Here are some numbered points:
[-19  50  30  -6  89  38  24 -38 -16 -23 -63  31  -8 -29 -13 -24  -8  20
  13  46  21  30  32  -2 -27 -16  17  -4  -5 -17  -2 -58] 0
[ 51  27 -30  69 -36  -7 -78 -11  11  -5  11 -29 -32  -4  12   0  -5 -17
  -4  54 -37  32  22   1 -25   7 -27  88  15  -4  -5  -9] 1
[ 22  28 -17  38  40 -49  20  21 -35 -41  30 -39  20  14  37  -4   9 -16
  -9 -25  19 -11 -52  51  35 -13 -37 -44  59 -16   1   3] 2
[  1  49  23 -68  94  15  19   0  -5   8 -50  60   9 -34  39  -1 -50 -36
  17 -12   0 -28 -10 -20  -8 -67 -12  16  64  14  27 -27] 3
[ -1 -24  25  42   5   9 -31 -31 -11  14  20  92   3  11 -22  43 -58  22
 -13 -23 -15 -24  56  18 -11  43  20   3 -32 -67 -33  -7] 4
[ 46 -31 -64  22 -46  34  13  10  18  15 -18 -15 -70   2 -17  -5  37  26
 -34 -13  14  -2  -9 -13  47  21   1   7 -12  -7 -12  13] 5
[ 20  11  24 -34 -14  -7  50  35 -11  -9  19  -5  31 -10 -10  -4  40 -68
 -12 -53  48 -28 -31 -37  45  24 -10 -52 -33  26   0  -7] 6
[ 27  14  26 -31   8 -11  26  40 -21  -7  19 -15  26 -22  -8  13  37 -66
 -13 -60  41 -15 -15 -40  41  33  -7 -66 -38  29 -16   0] 7
[ 30  21   5  50 -63 -33 -48 -40  34  13  33 -65 -56  12  -6  15 -21 -29
  -1  11 -16  10  14   0 -50   5  -6  81  46  16  16  19] 8
[  5  42 -22  31 -24   4 -38  29  -5  -5  10  30 -12  35 -51  -1 -27 -22
 -28 -36  62 -31  14 -52   5   3 -26  -9  47 -16  47  16] 9
[  2 -12  26  31  -2  14 -44 -33 -14  22  29 100   6  14 -36  21 -55  18
 -13 -27  -2 -33  40  27 -17  33  15  31   1 -71 -35  -1] 10
[  1 -10  18 -18  22  49  54 -40  -1 -24 -70 -25 -27 -36 -15 -17 -16  44
   0  74  16  30  37   7  37 -50   4  10   2 -10  22 -46] 11
[ 18  50  14  69 -50 -23 -52 -20  -8  -4   3 -29 -57  11  12  -6   6 -14
 -26   9 -18  21  34  31 -61   0   9 100  17   8  22   0] 12
[-10 -50 -59  74 -48 -28 -23  15  23  -6 -12 -18  14   4  24 -40  -4  55
  35  10 -27  41  25 -39  29 -15   3   5 -29  56   6  -3] 13
[ -2 -47 -38  -3  10  22  14 -12 -17  18  28  26 -26  33  13 -15  40  -7
   0  -3 -17  29 -59  45 -55 -17  60   4 -48   4 -31  47] 14
[-34  36  25  19 -14   3  36 -33 -25 -21  39   4 -10   8 -20  -6  18  29
  -9  53 -47  55 -37  16 -67   8  41  49 -21 -11  -8   5] 15
[  5 -24 -41  54  30 -14 -38  23   1 -19 -19  -6  11  15  88  -3 -54  22
  18  34 -54  56  21 -33  40   7 -64 -12 -39  19   7  -6] 16
New points follow, each followed by the numbers of its three nearest points above, smallest number first.
[ -5 -30  27 -79  44   1   5  47  10  26  -3 -22  15 -43  21  15 -42  39
   4 -60 -26  13  58  29 -47 -54   3 -51  31  42  10 -15] 0 3 11
[-16  -4  18 -17   6  28  82 -43 -19 -19 -61 -32 -15 -11 -16  -9 -18  58
   9 118  12  -1  26  -7  22 -26  -2  26 -16  16 -12 -38] 0 11 15
[-17  60  11 -29  71   6  43 -44 -12   3 -31  13  -2 -36  56 -26   9  37
   9   8  -6  29  40 -33  -3 -49  27 -20  19 -10   4 -62] 0 3 11
[-20  62  44  -6  60  32 -14 -52 -12 -30 -12 -21   4 -19  19  15  11 -27
   9   0  35  25  68 -19 -34  13  10 -18 -59  11 -22 -35] 0 7 11
[  3  44  14 -79 105  34   9  22   3   3 -34  19  20 -42  31  -8 -45   0
  35  16   0 -18  19 -41 -11 -34 -27   3  27   0   8 -59] 0 3 11
[-14  25  -1 -54 107  37  18  27  -1  13 -30  28   8 -40  34 -14  -6 -10
  19 -15   0 -18  14 -41   6 -54 -38  23  35  28  25 -63] 0 3 11
[-39  12 -52 -71 -16 -13  -2  37  30  -9  52   3  20 -10  28  21 -23 -14
  47  66   2   6  13 -74 -12  35  -9 -20  47 -40 -17  -3] 6 9 16
[  -6  -58  -19   48 -113  -36   -4    9   28  -10   29  -26   28    9
  -37  -29   12   41   46    1  -27    2  -25    1   47   32  -17   16
    0   45  -26   12] 5 8 13
[-12  45 -21  53   0 -22 -10 -17   1 -13  -6  69 -20  21 -27 -11  18  33
 -18 -38  38 -47  32 -20 -56 -36  36  11 -13  -6  48  22] 4 9 10
[-10  27   6 -18 102  60  16 -30 -12 -15 -83  27  -8 -33 -14 -20  26   5
   1  14  43  11  12  23 -10 -45  18 -22  20 -10   3 -48] 0 3 11
[ 29 -10 -47   9 -78   5  19 -21   2  14  11  -3 -52   1 -45 -31  53  37
 -41   4  32  -8  24  -6  47  25  20 -17 -17   6  10   8] 5 9 13
[  6 -77  40 -16 -22 -22  11  -4  26  18  -1 -48   6 -11 -59  35 -18  49
  -7 -34 -18  29  87  50 -36  14   1 -54 -34  12 -22   8] 4 5 13
[-17  10 -58 -70 -67  32   2   0  30  33 -40 -36  20 -19  40   6  28  43
   8  43 -22 -19 -74  25  18 -37  -5  -1  54  39   6  -5] 5 11 13
[ 11 -31   4 -66  57   3  38  30 -21  26 -21  73  21 -30  19   6  -4 -40
  -3 -50  14 -21 -55  71 -14 -27 -19  -9  23  24   1 -17] 3 6 7
[-21 -56  36 -84 -76  13  29  22  20 -14 -59 -32   4  -2  51  -3 -21  27
  21  10   5 -26  13   9   5 -52 -29  72  70 -24  61  13] 3 8 11
[  5   6 -13  43  10 -37  24  26 -36 -34  39  14 -12  44  73  13 -39  -8
  10 -32   1   1 -34  37  34   3 -57 -67  -3   2 -39  30] 2 7 16
[-14  52 -39  -7 103 -17  18 -21  -9 -14   8  15  33 -22 -41 -23 -27 -42
  17  81 -48  -7  23  52  15  15  10 -29   3  25 -17 -11] 0 2 3
[-16 -47  -5 -71 -52  36  32  32  25 -15 -41 -38   8   4  70  10 -41  42
  17  62 -26 -21  22 -36  26 -54 -29  58  55 -41  19  10] 5 11 16
[-10 -57  25 -40  56  53  26  -7 -17   6 -67 -18  -9 -26 -23  10   6  38
 -22  82  -7 -21  -4  22  21 -36  19  81  30 -35  23 -37] 0 3 11
[ 33 -12  -9  -7 -22  28 -23  -4  11  -8 -10 -73  61  33 -85  14 -31 -32
   3  24  28   1 -22 -66 -25  53   7 -16  41  -9 -16  36] 6 7 9
[  4 -57  35 -41 -51  46  26  22  15 -12 -75 -58  -7 -10  51   4 -27  56
  -5  36 -25 -22  45   8   6 -84 -11  64  31 -11  32   8] 5 11 13
[-19 -67   3 -86 -56  20  33  23  28  -7 -36 -46   5  -3  70   6 -12  42
  18  55 -25 -22  13 -12  11 -49 -20  48  79 -38  38   9] 3 5 11
[ -40  -11   19   74    2   -5  -62   -2   -6    6  -13  -67   40    0
  -60  -14   13   32   22   -1  -32   42   20    3   38   -9   26   33
 -103   13    2   24] 1 13 15
[-29 -39   9 -53  47  37  20 -20 -14  17 -34  35 -22   9  39   2  13 -29
 -13 -37   0  11 -58  74  -9 -32  88 -14 -20  16 -14  18] 0 3 14
[ 20  15  14  42  -3 -32 -53 -21 -14  23  21   7 -79  13   4  -9  27   2
 -31 -25 -17  17  28  49 -58 -15  24  59   8  14  30  -5] 1 8 12
[ -7  20  28  -3  76 -35   9  51  -7 -17  14  -9   6   7 107   8 -75   8
  20 -13 -40 -17   5 -10  10 -22 -85  -4   5  27   5 -13] 2 3 16
[  6  47   8  54   8  -8 -11  29 -39 -17 -25 -23 -15  51  53  -2 -10   5
 -43 -46 -11 -26 -14  41  12   1   1   7  17  -9 -37  39] 2 9 12
[  8   7 -36 -15 -62  19  27 -33  -4  -1 -11   8  12  -3 -46 -30  60  53
 -34  32  33 -10  38 -60  42   6  44 -37 -24 -10  21  -7] 5 6 11
[ -4  60  -5 -20  87  11  38  -7  -5 -11  -5  -6   6 -18  31 -24 -17  44
  31  52   3  33  41 -38 -44 -12  15 -73 -20 -26 -46 -44] 0 11 15
[ 14   8   1   0  44 -11   6  55 -20 -25  15   0  -2  10  70   2 -46  40
 -10 -69  -5 -34   4  81  -5 -41 -63 -41  37  16  -7   3] 2 3 16
[ -9 -38  16  26  25  -3 -47 -50  36  37 -12   4 -52   9 109  11  -3  31
   8  26 -51  33 -10  21 -14   7 -12  19 -75   8 -35   8] 1 14 16
[  5   4   6  -5  33  -5   6  36  -6   8  -5 -37   3  -7  41  -1  -7  35
 -24 -62 -26 -29  -2 116 -21 -43 -42 -39  33  60  -7   2] 2 3 14
[-13 -46  17 -46 -63  38  28   6  18   8 -82 -49  19   0  83   2 -13  56
   8  41  -8 -32   4  17 -15 -99 -18  72  43   4  16  -3] 3 11 13
[  3 -52  -7  63 -28 -10 -26 -13  20  18 -60 -14  62  61   9   0 -34  13
  31   4 -10  -5  13 -73  -7  36   0  58 -26 -28 -32  -5] 1 13 16
